Each row of T is roughly a mix of the hidden directions of one of several groups; some rows fit no group.
T:
[[  5 -20  29 -10  16  45  20  14  29 -27   9]
 [-34 -20 -24  13 -12 -12 -35 -23 -30  25   5]
 [ 11   6  25 -15  31  53 -15 -17  20   2 -13]
 [-43   5 -30   2  47   8  -9 -21  13  -1   9]
 [ 37  -8 -13   8 -37 -34   5   7 -35  -9 -19]
 [ 45   6  10   9 -23 -17  24  25   6 -37  15]
 [ 39  16   1   7 -15   5 -37 -11 -39  -3 -27]
 [-63 -23 -22  -6  28   8   6  -7  -2   2  -2]
 [ 33 -12  17   9  12  31  -4  16 -18 -33 -40]
 [-38  12 -16 -11   9 -11 -23 -31   0  48   3]
 [ -7  20   5 -13  48  40  -9 -27  10  -7 -20]
 [  8  29  18 -11  41  -3  21   5  15 -37  28]
 [-25 -26  40 -17  25  -7  38   9  17 -11  13]
 [ 21   5   5  11 -34 -34  28  32 -10 -21  25]
 [-31 -24  -9   6 -20 -54  25  11  -9  -2  14]
 [  6 -21  23  -1 -10  15  30  19  39 -18  39]
 [ -8  14 -18  17  35 -20 -32   3 -46  14  -1]
 [  1  26 -40  24  12  51  -2  -6  15  -7  -8]
 [-20  -2  17 -24  31  19 -25 -35  26  26  12]
 [ 12  20 -26  19 -37 -31  26  28 -23  -7  -5]
 [ 13 -19  31  -9 -17  56   3 -13  25   0  -9]
 [ 38  25  -8  17  -1  -5  23  40  13 -26  20]
 [-31 -20  23 -21   8  51   2 -18  23   1  -8]
 [-18   9 -36  11 -22 -55   6   1 -23  -3   4]
 [-58 -16 -13 -15  27  12 -10 -23   6  16  12]
 [ -6   5   7   7  33 -33  23  12  26 -29  38]
 [-17  -8  -6 -15   4  32 -31 -36   8  32 -30]
 [ -5 -25  49 -38 -12 -19  15 -10  20  -1  11]
 [  7  41 -34   7   3 -40  10   9 -16 -23  21]
 [-26 -47  13  -4 -35 -29   2  -1   5  27   2]
 [-24 -30  -5  -7   5  19 -21 -27   1  39 -36]
 [-13   0   7 -16  36  50  -8  -5 -10 -10 -37]
 [ -2  -2 -31  23 -24 -54   2   7 -29  -6   1]
 [-10  20 -60  28   9  -8  10  18 -12 -11 -14]
 [ 40 -15  41  10 -15  31   5  17  27   4   5]
 [ -2  18 -42   1  -5 -51   8  17 -12 -27  -1]
 [ -7 -14  19  -5  24  24  42  27  36 -14  -6]
 [-33 -15   6   2 -15  45  -9 -24  -3  -2 -40]
 [ -9  -3 -36  13 -21 -34 -14  -5 -44 -22   7]
 [-39 -31  -6  -2  -3 -54  14  -8  -4  15  -1]
 [ 32  18   9  22  24  33 -16  -4 -14 -12 -41]
 [  9  -2 -24  12 -36 -21  36  40  -2 -23  -4]
 [ 28 -30  42  11  12  36  -5 -23   3  18  -3]
 [-20 -17  24  -3  53   4  -6 -29  28   2  10]
 [ 16  -7 -19  28 -42 -34  12  23 -23 -14   9]
 [-23  33 -13 -28  31 -29  13  -6   9 -20  30]
 [ -7  12 -10 -29   9  24 -28 -51  19  11 -14]
 [-34   3 -51  -4  -9  -6 -17 -18 -29   8 -22]
 [ 12  11  11 -12  33  55 -19 -18  13   7 -19]
 [ 12  45 -13   2  -2 -20  16  15  -5 -40  33]
 [ 20 -16   2   8  18  42 -23  -7  -4  30 -39]
 [ 30 -10   0   9 -40  42 -23 -13   4  14 -25]
 [  2   7 -23  21 -44 -37  11  22 -23 -15  13]
 [ -5 -19  21  -6  36  47 -14  -6   1  -1 -35]
 [ 28  13  -1  10  10 -11 -29  -9 -32  10 -51]
 [  8  20 -29   2  -1  55 -21   2  -3  19 -28]
 [-26  -7 -47   2  17 -36 -21  -5 -22  20   2]
 [ -7 -10  14   9  17 -46  26   5  10 -26  39]
 [ -7  -1  35   7  25   8  22  12  33 -10  46]
 [-37   2 -10 -12  13  30 -32 -29 -16  32 -10]
 [ 15   9  32 -16  11  59   8   7  23   1  -9]
 [-15  -4 -17  12  17 -59 -11   8 -33  14  -5]
 [ -5 -25  45 -23   7   4 -20 -37  16  24  -4]
 [  1 -16  -3  -2  31  28 -28 -40  -1  20 -34]
 [  8  33  19 -11  45 -14  15  -3  14 -34  21]
 [-16   4 -22 -15  26  17 -33 -41  -8  16 -29]
 [-31  -6  -8 -12  29 -60   0 -10 -10   9  -2]
 [  9 -27  10  10 -22 -30  -4  -5  21  -7  54]
 [-28 -36   6  -8  -3  32 -14 -22   7  31 -31]
 [ 29 -28   6  19 -51  13  -6  10  -6  12 -28]
 [ 29  21  -9  13   0 -26  25  37  11 -32  23]
 [ 21  32   8 -13  56   3 -18 -23  11   1  -7]
 [ 11 -30  44 -11 -28  14 -12 -20 -13  27 -20]
 [-23 -23  47  -9  16  27  -6 -23  18  22  11]
 [-11   0   3   2 -30   6  40  24  31   9  40]
 [ -1  -2  29 -17  44  31  -3  -9  30  16 -23]
 [-12   4 -31  12  -4  56 -16 -13 -18  24 -12]
 [-31   5  19 -21  47  -2   4 -29  27   3  18]
 [ -7  23  -3   5  27  57  -2  11  30   7  15]
 [ -9  -8  -5  12  23 -36 -31   0 -46  22 -12]
 [  8   8  11 -14  -2  54 -25  -5  10  28 -32]
 [  6  18 -12  13 -48 -29  18  14   6  27  28]
 [ 25  -1 -17  19 -48 -20  13  37 -15 -10  -3]
 [ 12  21 -30 -13  40   9 -28 -24   1  32 -13]
 [-35 -10 -34  -1 -32 -39  17   8 -11   3  21]
 [ 27   7 -29  26 -27  31 -14  21 -30  -4 -20]
 [-21  -8  -6 -30  -6 -17 -30 -27 -12  16 -47]
 [ 30 -24  43 -13   5 -43  -2 -12   7  -7 -18]
 [-49  14 -12 -22  21  -2  17 -11  27  29  15]
 [ 45  -1  28  13  40  13   7   4  31 -12   7]
 [ 33  38 -19   8  -5 -19   9  26  -9 -23  34]
 [-11 -20  -2  -4  -8  32 -25 -35 -23  31 -30]
 [ 12 -12  11  10 -32  17  36  33  19 -19  30]
 [ -3 -11  50 -33  14  33   1 -19  17  -4  14]
 [-13 -17   0  -4  35  29 -28 -15 -25 -11 -39]
 [  4 -13  27  -1  10  -6 -47 -32 -13  37  -5]
 [ 11  -6 -31  25 -32 -42  -6  14 -28 -10 -16]
 [ 16  -5  -7  18 -31 -60 -12   6 -18  15  -4]
 [ 22  -4  34  -5 -17  56   6  12  22   2  14]
 [ 39  11  26  14   0   1   5  16  15  35 -41]
 [ 23 -15  38  -6  -4  24  12   8  42  -9  33]
 [  1 -40  42  -7  17 -30  -4 -35   0   4  -6]
 [-38 -14  -9  13  41 -38  14 -12  17  15  -6]
 [  9 -11   7  11 -47 -32  17  31  -4 -11  31]
 [-15  -5  33 -33  30  19 -18 -40  15  11   4]
 [ 29 -18  16  -6 -56  22  16  15  11 -11  -9]
 [ 17 -18  41  -3 -13  47 -11 -13   1  29 -13]
 [ 29   2  15  13 -20 -33  30  31  -1 -24  28]
 [ 23  15  28 -13  21  48 -25 -18  20   2 -12]
 [ 43   9  -1  20 -40 -20  14  26 -14 -22   5]
 [ 16  -9 -11  18 -10   1 -40   1 -47  21 -27]
 [  1  -5 -37  23 -39 -22 -15   2 -30  19 -22]
 [ 19  -3  19 -10 -22 -40 -15  24 -45   0  12]
 [ -4 -44   3   3 -10   1 -15 -12 -19  24 -50]
 [  1  52 -50   3   6  -2  -4  -4   8 -15  18]
 [-24  20 -51  20  22  -2  24  -1  26 -10  -6]
 [ 14  12  25 -12  60 -25  -6 -19  15   2  -3]
 [  8  -3 -34  33 -18 -34  11  25 -35  -2 -10]
 [ 23  -6  12   3 -15  63 -22 -11  -3   6 -16]
 [  6 -21 -22  14  -8   8 -28 -10 -18  41 -41]
 [  2  -6   5  -5 -20 -66  17  12 -10 -22  10]
 [-18 -34  37 -10  -5 -38  23   8  17  -1  24]
 [-13  22   0 -16 -16  -7  32   6  37  14  46]
 [ 25   1  37   5  34  35   2   3  37   2  10]
 [-39 -20   7 -22  50  -5   1 -22  -8   6 -19]
 [ 10 -14  38  -7   8  58  -9  -6  19   2 -15]
 [ 20 -18  37 -14 -26 -28 -24  -7  21  29  14]
 [ 16  19  -6  27 -11  -8  21  48 -13 -21  31]
 [-11  -9  15 -18  10  -8 -19 -31  34  12  49]
 [-30 -15  36 -22  -5  -2  27   2  27 -22  33]
 [  8 -23 -19   6 -29 -28 -10  13 -39   9 -37]
 [ 28 -10 -16  22 -46 -16 -11  23 -29   7 -19]
 [-20  10 -22  -3  10  56 -23 -14   1  25 -19]]

In each list below, four rows fit none of the groups, and each other row fits one group, some only roughly. Which are they? Name them in the order they come.
  J_262: [-10  22  -8   5   5 -21  12  16 -13 -40  51]
  J_545: [-28  -1 -17  -1 -37 -46  13   7 -26 -10  19]
  J_91: [-28  -5 -37  21 -10 -26  30  29 -21  -1 -17]
  J_519: [ 13 -22 -16  11 -38 -14 -28 -14 -46  -2 -14]
  J_943: [-39   4 -10 -17  38 -38  -2 -14 -22 -15  11]
  J_923: [ 19  12 -16   6 -28 -59  -3  12 -11   6  22]
  J_17: [-15   1  35 -24  25   2  -1 -33  39   9  24]
  J_404: [ -2 -16  49  -3   7 -31  21   5  20 -13  34]
  J_860: [ 23  -2   5  11 -30 -17  37  31  17 -24  30]
  J_320: [  0  -7 -10 -19 -24 -58  -2   1 -23 -11 -28]
  J_730: [-15  -1  -2   9 -26 -40  29  20 -13 -18  40]
  J_746: [  8  22 -19  -3  19 -56  25   7   2 -24 -15]
  J_225: [ 13  27   9  -1  36  57 -10  -6  16   1  -5]
  J_995: [-12 -31   1  17 -63 -12   0  10 -14   3  -9]
  J_325: [-17  -2  17 -29  47  36   7 -10  27  -8  -6]
	J_262; J_519; J_943; J_225
  J_415: [ 11  23 -26   2  36  45 -19 -12  -9   7 -26]
  J_475: [ 20  17 -13  10 -48 -22  21  21  -6 -12  33]
  J_659: [-19  11 -46  18 -39 -10  11  13 -29 -14   4]
  J_270: [-46 -38   0  -3  -6 -17  36  12  11 -20  -2]
  J_414: [-30 -18 -29  26 -30 -31  19  19 -13  15  12]
  J_569: [ 31   7  23 -13 -50   2   6   1  29 -13  26]
  J_559: [-16   4  11 -10  48 -49  18  -8   7 -13  14]
  J_764: [-29  -6  11 -16   6  45  -3 -37  18  28   2]
  J_121: [  6  27 -27  14 -11 -29  21  26  -2 -42  20]
  J_235: [ 32  -8  -2  24 -39 -37  -3  15 -33   4  -1]
	J_270; J_764; J_121; J_235
  J_651: [ 32 -10  27  12  -3  42 -32  -3  -7  21 -25]
  J_422: [-18   7 -24  -5  40   1 -26 -10 -44   8 -24]
  J_829: [-10 -45  46 -10   4  -5  -5 -22  11  25 -17]
  J_501: [ 33  25 -24  22 -18  -8  22  38  -8 -22  17]
  J_601: [ 19  -5   1  18 -19  65   6   6  19  -5 -12]
  J_216: [ -1 -10  33 -14  53 -29  -8   9  -7 -24   7]
  J_357: [ 52  17   1  24 -30   6   5  15  11 -25  20]
  J_162: [  9 -27  38 -15  31  23 -13 -24   7   8 -32]
  J_517: [-19  -8 -23  11  -9 -64   9   0   1   8  20]
  J_92: [ 43   1  17  16   6  30  20  41   2 -18  15]
  J_495: [ -4 -18  12 -25  -6 -15 -28 -52 -21   2 -24]
	J_216; J_357; J_162; J_495
  J_579: [-14   8  -7 -19   6 -70  -2  -3 -11  -1  13]
  J_410: [ 27 -15   2  32 -27 -10  29  42  -6 -11 -17]
  J_661: [-18 -19  39 -25  14  25  15 -17  41 -13  -2]
  J_615: [ -6   3 -27   0   7  41 -29 -25 -12  24 -35]
  J_834: [ -7  -3 -15   0   7 -68  12   2  -6 -27   8]
  J_807: [-21 -20  19   8 -14 -55  15   9 -22 -14  19]
  J_346: [  0  27 -41  14  15 -47  -1  -4 -28  -4  -6]
  J_467: [-18  28   1  -7  34  -5  17   8  31 -31  35]
  J_468: [-30  -5  18 -33  39  -1  -3 -33  30   7   6]
  J_496: [  6   8  26 -24   3  52 -26 -24  14   9  18]
  J_939: [-17  -3 -17   2 -13 -60  18   8 -16 -23  19]
  J_554: [ 20  31 -10  17  12 -27   0  12 -25 -41  28]
	J_661; J_807; J_467; J_554
  J_312: [-20  23 -55   3  -6 -28  16   8 -19 -11  18]
  J_83: [ 27   2  40 -11  13  40  15  11  37  -3  -3]
  J_58: [-43 -21 -33  11  -6 -34  22  10  -6 -12  22]
  J_804: [ 39  24  23 -11  34  34  -4  11  13 -21  -5]
  J_294: [-13  15 -42  14   4 -38 -15   6 -40  16   2]
  J_222: [ -1   3 -37   1 -27 -48   5   3 -32 -18  -9]
  J_646: [ -9 -27  18  -8 -51  22  13  22  15  -2  29]
  J_813: [ -5 -28  25  -3 -22 -46  22  22  -8 -21  19]
  J_243: [-22 -12 -44   9  15  11 -10 -16 -20  28 -38]
  J_208: [-19  32 -52   4   1 -20  -9 -20 -24  -3 -16]
  J_180: [-24   4 -14   3  15  62  -1  -5  26  -6  18]
  J_486: [ 59  18  16   8 -15  -7 -28  -6 -18  -5 -16]
  J_511: [ 13  39 -26  34  -2  -5  11  28   8 -13  34]
	J_804; J_294; J_813; J_180
  J_269: [ 29  27  14   5 -17  -7  27  24  27 -28  31]
  J_676: [-27   8 -29  18  17 -46  23  10  -3 -11  27]
  J_990: [-35   7  -9 -10  39 -22  -6 -23  11  35 -23]
  J_660: [  6 -17  48  -6 -17  49  -3  -2  21  -9  -3]
  J_98: [ -5  -9  36  -8  -3 -48  24  12  15 -20  28]
  J_800: [-25  16 -29   0  22  52  -5  -2  17  23 -10]
  J_530: [ -3  -3  17 -29 -37  18 -23 -11 -12  32 -36]
  J_169: [ -7  20   1 -23  56 -17  -7 -28  19   3 -17]
  J_715: [-14 -20  34 -16  30  40  -6 -30  15   8 -10]
  J_41: [ -8  -2  14   2   8  36  38   7  46 -19  16]
  J_884: [ -1 -12 -39  -3  -2 -32 -25   0 -41  -3 -29]
  J_499: [-14   7  10 -13  10  26  36  20  17 -36  36]
  J_733: [ 11   7  -5  24  -6 -60  16  19 -22 -19   6]
  J_252: [  7  -4  20  -4  22  52 -20 -21   9  12 -34]
  J_767: [  2  -6  18  16 -17 -26  35  21  -2 -19  48]
	J_269; J_676; J_800; J_884
  J_198: [-31 -21   1  -5  26  41   2 -11  14  20 -39]
  J_460: [ 47  -3  34   9  -5  20  20  29  21 -15  -9]
  J_104: [ -1  25  10 -37  19  40   4 -18  22 -24  21]
  J_256: [  7  32 -29  21  -8 -49   7  14  11  -1  28]
  J_469: [ -6 -33  -6   7   6   8 -23  -6 -40  22 -44]
  J_831: [ 28  10  30  -3  -5   1  31   0  49 -17  21]
  J_596: [-35 -13 -10  -3 -24 -53  12  -2 -20  -9  18]
  J_737: [ 34  31   0 -19   8  -7   4   2  -7 -57   5]
  J_697: [16 -4 32 -1 -4 47 26 25 32  7 -3]
  J_743: [  0 -13  15   5   8  66  -7 -21  18   9 -12]
  J_670: [-11  -5  31 -31  42 -14  -9 -35  24  -6  -2]
  J_960: [-19 -15 -23   3 -26 -45 -20 -26 -32   1   5]
  J_790: [ -5   0   1   5  -7 -53  27  19   1 -30  32]
	J_198; J_831; J_670; J_960
  J_60: [  6  31 -61  16 -16  14 -13  10  -3  10 -11]
  J_851: [-20  -2   9 -22  41  21 -30 -38  -6  16 -13]
  J_201: [-49 -10 -26   7 -14 -24  11  -2   1  33  26]
  J_14: [  1  -5 -16  26 -19 -58  15  19 -25  -8   0]
  J_446: [ 48   1   5   8 -47 -16 -10  20 -20  -6 -11]
  J_407: [  5 -24  30  -6 -44  24  -4  15  -4  19  35]
  J_734: [-13  -8 -16  18  18 -10 -10   4 -30  20 -57]
  J_464: [ 27  29   5  17 -19  19  17  28  18 -19  39]
  J_176: [ 54  16 -11  14  -6  42  -4  18  -1   2 -18]
  J_265: [-22  -5  15  -7 -14  41  -9 -14  21  43  27]
  J_658: [-41 -35   8  -4   4  -5 -23 -19 -14  40 -13]
  J_768: [  7   0  36  -4  30  49  14   6  19 -26  -3]
  J_980: [-37   4 -34   0 -13 -46  -2 -15  -9  18  22]
  J_476: [-17  17  -1 -12  12 -23  36  14  10 -34  42]
	J_60; J_446; J_407; J_658
  J_18: [-34  14 -38  -8  39  16 -23 -19   9   6 -14]
  J_910: [ 45   6   6  19 -19   0 -29   0 -34   3 -34]
  J_753: [ 24   6  10  -4  23  54 -19 -26  13  -4 -24]
  J_682: [  3  18  -3  15  -7 -55 -10   0  -8   2  46]
  J_628: [  6  -1 -16  25 -19   7 -12  12 -45  12 -46]
  J_367: [ -1   4 -27  -3   5  43 -30 -18 -13  22 -37]
  J_846: [ 19   0   2  19 -29 -21  27  28   4 -41  26]
  J_349: [ -8 -18  54 -17  28   9  -9 -17  31  10   3]
  J_561: [-21  -9  33 -14  15 -11  36  -3  40  -9  27]
  J_685: [ -4  23  -9 -10  49  41  -9 -13  17  21 -10]
  J_644: [-22 -27  34  -8  19   2  23 -21  46  10   1]
	J_753; J_682; J_846; J_685
  J_712: [ 24   5  -4   5 -24 -26 -29   5 -43  15 -33]
  J_481: [  8  -5   1   9   5  27 -35  -9 -37  13 -46]
  J_555: [ 40  14  -3  11 -34 -42   3  11 -10 -19  22]
  J_976: [ -6  16 -49  25 -20 -25   7  34 -14  -3  14]
  J_940: [-14  13   9 -35  48  29   9 -11  20 -19  -7]
  J_991: [-13  17 -16 -19  26 -26 -37 -41 -20  -1  -4]
  J_139: [ -2 -29   2  -2   1   9 -33  -8 -44  20 -39]
  J_97: [-23   5   0  14 -10  -4  33  25   4 -13  56]
  J_267: [-42 -35   8 -19  18  11 -20 -31  -1  20 -18]
  J_335: [ -4  30 -11  -9  12  58 -17 -22   3 -11 -18]
  J_403: [ -4 -33  11  -8   6  19 -27 -19 -29  21 -43]
  J_850: [ -1  14 -23   0  -4 -60  -7  17 -34  -3   8]
  J_228: [ 38  -1  14  19 -35 -15  16  40   8 -14  16]
  J_714: [-32 -12  21 -12  17 -56  12 -23  10  -1   0]
	J_712; J_976; J_267; J_228
  J_656: [-16  -3  39 -20  53   6  15   1  20 -13   8]
  J_420: [-35   8 -11 -28  51  -1 -15 -25  -3  -5 -14]
  J_295: [ 16  -3   1  17 -32  41  31  15  37 -12   1]
  J_883: [ 20  -8   0 -18  -8  16 -10   9 -41 -25 -48]
  J_666: [ 37  19  10   6  21  54 -17   4   0  -4 -17]
  J_619: [ -6  -3  24 -13  47  47   4 -14  18  -6 -13]
  J_449: [-25  -5  -8 -12  -2 -60  13   7 -21 -13  26]
  J_719: [ -8  -3 -30  19 -36 -47  -5   0 -27   1  17]
  J_374: [-23  12 -26  -5  34  46   6   9  12 -12 -29]
  J_191: [ 15 -11   4   3 -25  46 -33 -10   0  26 -30]
	J_656; J_883; J_449; J_374
  J_287: [ 18  44 -30  19  -8   0  -1  29 -14 -16  32]
  J_368: [-18 -18 -10  10   2 -62  -5   6 -23  14  21]
  J_805: [-16  16   1  10  -3 -12  30  32  13 -21  52]
  J_877: [ 31  15  28  -3  49  24  -5  -2  21 -10  20]
  J_282: [-19  39 -51 -11  18 -13  15  -4   9 -22   5]
  J_735: [-16 -17  52 -24  32   3   2 -22  19   8  14]
  J_462: [ 10  19  -5  -3   5 -36  29   2  21   3  52]
  J_88: [ 12  21   1   4  -5  56  16   0  21 -37   8]
  J_253: [  0  12  -3   8 -11 -63  18  13 -11 -24  20]
  J_182: [ 11  15 -17  31 -27 -14  30  19  40  -8  23]
	J_368; J_877; J_462; J_88
  J_654: [ 24   5  -6   1   1 -56  12   3   4 -39  20]
  J_852: [ 14 -18 -10  30 -37 -45  14  17  -6  -8  21]
  J_706: [ 34 -25  32  15 -40  25   8   3  16  -3 -19]
  J_330: [-35  -9 -26  12 -15 -44  -1  -6  -2  31  25]
  J_935: [ 49  17  18   4 -38  -9  13  15   5 -18  24]
  J_720: [ 25  13 -16  16 -29  47 -19  -4  -4  -7 -33]
  J_859: [  1  18  17 -13  41  43 -22 -29  12   9  -5]
  J_391: [ 21  10  -4   2  21  47 -12  -4  -9   3 -49]
  J_917: [-28 -13 -35  -1  23 -22   1   9 -37   1 -36]
  J_787: [ 42  -8   7  27  -3 -48  -7   9  -9   0 -27]
  J_213: [  8  27  13 -18  42  43 -11 -19  22  -8   0]
	J_706; J_720; J_859; J_391
